128 stands for zero in the data rows.
Here are some numbered points:
[124  34  89  87 217 182  60 167] 0
[150  99  78  90  85 137 189 106] 1
[119 181 137 129 120 144 142  83] 2
[230  58 135 101  42  72 100  87] 3
[149 170 219  52 124  89 120  86] 4
[143 147 137 152 110  90 149 144] 5
[149 118 208 106 121  84  40 109] 6
[127 150 182 148 108  95 154 105] 7
[ 73 175  76 128 155 188 122 164] 8
[180 116  48   7 149  74  59 154] 9
[ 86 153 100 143 136 183 144 160] 10
[115 163 149  93 105 141 138  89] 11
[141 185 180  91 147 106 105  65] 12
[119 173 140 140 114 141 129 100] 13
[151 144 144 160 108  80 146 153] 14
[ 61 167 142  49 223  44 153 187] 15
[ 73 112 187 149 182  74 202 153] 16
[104 160 166 144 100 144 115  99] 17
[121 187 145 130 120 151 143  84] 18
[145 140 111 162 125  92 180 133] 19
[157  96  97 158 117  53 156 139] 20
[144 158 174 136 207 137  56 108] 21
[118  26  89  86 229 200  62 177] 22
[176 127 146  59 130  83  47  64] 23
[147 141 127 172 111  94 168 154] 24
[129 117  89 144 170 214  89 165] 25
[107 173 168 137  95 156 119  73] 26
[111 169 151 150 114  89 152 117] 27
[154 102 105 123  97 144 176 163] 28
[120 132  97 168 144 179 124 159] 29
[106 105  96 160 144 129 112 131] 30
[106 178 188 124  98 141 110  55] 31
[143 105 111 114 106 151 154 137] 32
[ 94 149  77 184 137 120  88 118] 33
[105  43  98  96 220 198  52 155] 34
[135 110 133 117 115 121 167  93] 35
[ 42 186 161 184 221  79 225 231] 36
[133  99 138 117 120 143 166  86] 37
[103 107  89 122 139 172  97 142] 38
[159  46  84 111 100 145 132  88] 39
[222   0 108 184  78 178 105 219] 40
Which point above is nearest to each new point by angle? Its number follows each.
[157  67 167 123 106 163 109 168] 40
[180 118 182  74  99  63  82  68] 23
[ 86 181  82 141 159 179 114 164] 8
[ 64 173 109 159 146 102 143 166] 36
[130 145 165 138 103  83 152  88] 7
[185 146  40   0 141  58  41 151] 9
[140 101 178 139 125 131 103 127] 6
[162  34  44  38 168  81 107 217] 9
[134 132 121 117 118 100 164 126] 19
[190  29 111 178  99 146 119 187] 40
[131 140 169 133 104  89 148  94] 7
[167 100 123 134  82 146 175 172] 28
[ 67 157 141 142 204  77 195 200] 36
[100 173  58 210 137 163 108 123] 33
[147  96  68 103  93 133 176  80] 1
[166  82 113 142 101 149 143 161] 40
[ 21 185 147  63 242  46 158 217] 15
[110 180  59 211 132 158 102 117] 33
